Named turns come first, each shown by rows before and after it. Which turns, in which order, take the first row of each pair that follows to the second? Write the first one first, as in the answered first pair.
E (before -> after):
.20; -.01; -.13; -.07; -.13; -.04; .12; -.07; -.15; -.25; .03; -.03; .08; .17; -.10; -.20; -.13; -.10; .02; .06; -.03; -.08; -.03; -.11; .15; -.05; -.03; -.11; -.02; -.10; -.05 -> .14; .11; -.19; .04; .12; .12; .02; .16; -.14; -.19; -.03; .01; .25; .14; .01; -.02; .09; -.05; -.04; -.02; .04; -.07; .02; -.08; .05; -.05; -.13; -.04; -.10; -.09; -.19
-.08; -.07; -.11; -.11; -.10; .29; -.17; .23; -.11; .13; -.11; .14; .11; .06; .04; .21; -.05; .11; -.16; .03; .02; .14; .00; -.19; .06; -.14; .10; .17; -.17; .15; -.06 -> -.18; .07; .03; .05; -.03; .18; -.26; .18; -.09; .23; .06; .12; -.15; -.01; .18; .25; .09; .19; -.15; -.03; -.12; .04; -.06; .00; .13; -.05; -.01; .13; -.07; .29; -.02
-.28; .04; .25; .00; -.02; -.04; -.18; -.15; -.33; .52; .19; .08; -.30; -.31; .07; .20; -.12; -.08; .13; .27; -.12; -.08; .02; .20; .06; -.19; -.11; .13; .15; .25; .09 -> -.15; -.16; .07; -.23; -.35; -.13; .03; -.22; -.39; .20; -.04; .07; -.15; -.20; -.17; -.06; -.42; -.11; .13; .41; -.08; .19; .08; -.12; .06; -.29; .02; .06; .10; .19; .19
-.03; .19; -.01; .18; .06; .05; .23; -.06; .15; .06; .03; -.16; -.01; .00; -.09; .01; .12; -.04; .06; .09; -.10; -.17; -.05; .04; .01; .08; -.29; -.21; .05; -.05; .00 -> .05; .14; -.06; .06; -.06; -.05; .24; -.12; .12; -.04; -.02; -.12; .01; .04; -.16; -.08; -.02; -.03; .08; .10; -.08; -.06; -.03; -.04; .01; -.01; -.19; -.23; .01; -.04; .04
R (before -> after):
.08; .15; .01; .09; .06; .06; -.07; .07; -.02; -.06; .00; .05; .14; .07; -.02; .03; -.04; .00; -.04; -.01; .06; .13; -.06; .07; -.03; .01; -.02; .05; -.05; -.13; .02 -> .02; .04; .01; .00; -.01; .03; -.03; .04; .00; -.03; -.05; .08; .17; .07; -.03; .02; -.08; -.03; -.06; .02; .04; .18; -.08; .00; -.04; -.04; .00; .04; -.08; -.03; .04
-.09; -.04; .02; -.24; -.08; -.01; .04; .04; -.06; .14; -.02; -.07; -.22; -.06; .05; .06; -.27; -.08; -.06; .10; -.06; .00; -.10; .01; .07; -.01; .06; .09; .05; .02; .18 -> .11; .11; .07; -.07; .02; -.09; .23; -.07; .13; -.05; -.01; -.25; -.12; -.15; -.09; -.10; .03; -.07; .04; .01; -.07; -.06; -.10; .09; .08; .09; -.01; -.04; .11; -.16; .10
.05; .18; .09; .02; .38; -.04; -.01; .10; .02; .10; -.20; .04; .19; -.17; -.10; -.17; .16; -.10; .15; .19; .00; .11; .13; -.11; -.17; -.03; .15; -.03; .12; -.41; -.26 -> -.11; .05; .04; -.12; .32; .12; -.22; .20; -.17; .25; -.27; .13; .16; -.12; .05; .12; .03; -.07; .09; .26; -.02; .19; .11; -.23; -.12; -.10; .24; .13; -.04; -.17; -.19
-.16; -.02; -.03; -.12; .06; .08; -.26; .19; -.06; -.03; -.06; .04; .06; .08; .08; .18; -.06; .03; -.11; .10; -.01; .01; -.10; .03; -.03; -.05; .05; .02; -.12; .13; .02 -> .06; -.02; -.01; -.15; -.01; -.12; .04; -.02; .01; -.25; -.07; -.05; .03; .01; -.14; -.17; -.11; -.06; .06; .07; .02; .08; -.05; .01; .00; .01; .05; -.14; -.01; -.02; .10
S (before -> after):
-.09; .14; .13; .12; .49; .45; .00; .11; -.11; .05; .14; .18; -.11; .09; .30; .44; .29; .16; .00; -.16; -.02; -.11; .01; .23; -.20; -.01; -.23; .33; .04; -.24; -.32 -> .27; .11; .02; .05; .32; .22; .36; -.08; -.05; -.47; -.03; .08; .14; .21; -.10; -.04; .29; .06; .19; -.17; .09; -.01; .05; .09; -.27; .04; -.18; .07; .05; -.56; -.31
-.04; -.05; -.11; -.11; .01; .04; -.01; .01; -.19; -.18; -.19; .13; .29; -.24; -.50; .05; .04; .12; .23; -.01; .21; .19; -.04; -.06; .00; -.06; .02; .08; -.22; -.23; -.08 -> -.10; -.11; -.04; -.19; -.17; -.19; .01; -.14; -.21; -.10; -.15; .08; .03; -.34; -.49; -.06; -.13; .10; .25; .06; .11; .22; -.07; .02; .07; -.09; .06; .00; -.08; -.10; .10
.16; -.07; -.07; -.05; .13; .19; .10; .17; -.08; -.29; -.12; .17; .34; .06; -.07; -.09; .17; .00; -.03; -.07; .12; .03; .12; -.07; -.08; .07; .02; -.03; -.16; -.23; -.13 -> .20; -.12; -.09; -.16; -.17; -.06; .17; -.13; -.06; -.30; -.13; -.01; .03; .01; -.22; -.24; -.12; -.04; .06; .09; .01; .06; .10; -.13; .08; -.01; .09; -.19; .05; -.05; .14
Now pairs of rows:
Between the rows of a pair lie 2 to 3 turns.
.09; .23; .00; .21; .23; .39; -.10; .18; .04; -.05; .04; -.01; .45; .08; .00; .15; .35; .01; -.24; -.06; .15; -.02; .12; .00; -.22; -.06; .20; .36; .02; -.02; -.15 -> .13; .36; .26; .34; .19; -.03; .08; -.15; .21; -.07; .21; -.28; .02; -.05; -.05; -.10; .40; -.04; -.06; -.03; -.06; -.19; .09; .30; -.09; .02; .17; .16; .43; .01; -.03  S then E then E
-.25; -.17; -.15; -.04; .24; .28; -.27; .42; -.23; -.07; -.10; .38; .36; .10; .05; .26; .04; .04; -.01; -.08; .11; .21; -.02; -.32; .02; -.10; .03; .30; -.32; -.14; -.11 -> -.15; .06; -.06; .23; .48; .23; -.20; .40; .03; .00; .03; .28; .32; .00; .10; .28; .39; .08; .05; -.21; -.03; -.02; -.03; .01; -.01; .07; -.10; .22; -.16; -.27; -.29  S then E
.11; .22; .06; .32; .30; .07; .13; .09; .21; -.06; .07; -.07; .17; -.06; -.04; -.07; .39; -.02; .12; -.22; .03; -.15; .05; .18; -.09; .08; -.15; -.09; .08; -.33; -.23 -> -.32; -.07; -.01; -.10; -.02; .08; -.32; .15; -.18; .41; .18; .11; -.20; -.05; .33; .32; -.15; .04; -.08; -.02; .01; .03; -.03; .07; .03; -.20; .08; .24; .00; .36; .07  R then E
-.12; .03; .06; -.07; -.07; -.08; -.18; .02; -.07; .10; .04; .05; -.17; -.03; .15; .19; -.09; -.07; .02; .06; -.04; -.08; -.02; .07; -.02; -.05; .01; .07; .00; .25; .08 -> .06; .17; .09; .10; -.08; -.15; .12; -.12; .06; -.10; .04; -.03; -.01; -.04; -.10; -.11; .11; -.09; .16; -.03; -.04; -.15; .01; .12; -.03; .12; -.05; -.15; .04; .02; -.03  E then R
.05; .12; .03; .05; -.12; -.47; .31; -.49; .17; -.20; .11; -.38; -.45; -.04; -.18; -.36; -.23; -.01; .23; .11; -.30; -.02; -.02; .12; .21; .06; .03; -.23; .37; -.01; .19 -> -.12; .26; .13; .23; .11; -.37; .09; -.39; .22; .22; .24; -.41; -.59; -.14; .13; -.04; -.02; .10; .19; -.01; -.35; -.16; -.04; .38; .21; .06; -.11; -.11; .42; .20; .05  S then R then R
.03; .00; -.23; -.24; -.01; .02; -.03; .08; -.20; -.12; -.03; .20; .19; .18; -.04; .25; .09; -.09; .14; -.05; .11; .19; -.06; -.30; -.02; -.17; .00; .24; -.23; .16; -.09 -> .09; .03; -.10; -.26; -.19; -.41; .14; -.24; -.12; -.11; .01; .01; -.12; .05; -.20; .01; -.03; -.18; .27; -.03; -.04; .12; -.09; -.16; .06; -.18; .08; -.01; -.01; .13; .07  R then S
-.01; .01; .14; .36; .30; .21; -.17; .14; .20; .13; .09; -.08; -.04; -.06; .12; .18; .35; -.11; -.04; -.08; .02; -.07; .12; .09; .03; .14; -.19; .18; .06; -.11; -.29 -> -.18; -.11; .21; .13; .02; .07; -.30; .08; .03; .30; .21; -.07; -.37; -.01; .28; .27; -.02; -.09; -.08; .00; .01; -.02; .08; .05; .16; .01; -.04; .28; .11; .27; -.03  S then R then E
.26; .21; -.03; .12; .24; .07; .19; .03; .16; -.19; -.18; -.06; .32; .01; -.14; .05; .37; -.16; .07; .05; .11; .10; .08; .21; -.29; .18; -.20; .07; -.11; -.25; -.20 -> .31; .13; -.07; -.02; .03; -.14; .32; -.15; .12; -.35; -.24; -.12; .21; .03; -.32; -.24; .12; -.21; .14; .20; .08; .23; .08; .13; -.18; .09; -.06; -.06; -.04; -.28; -.01  E then E then E
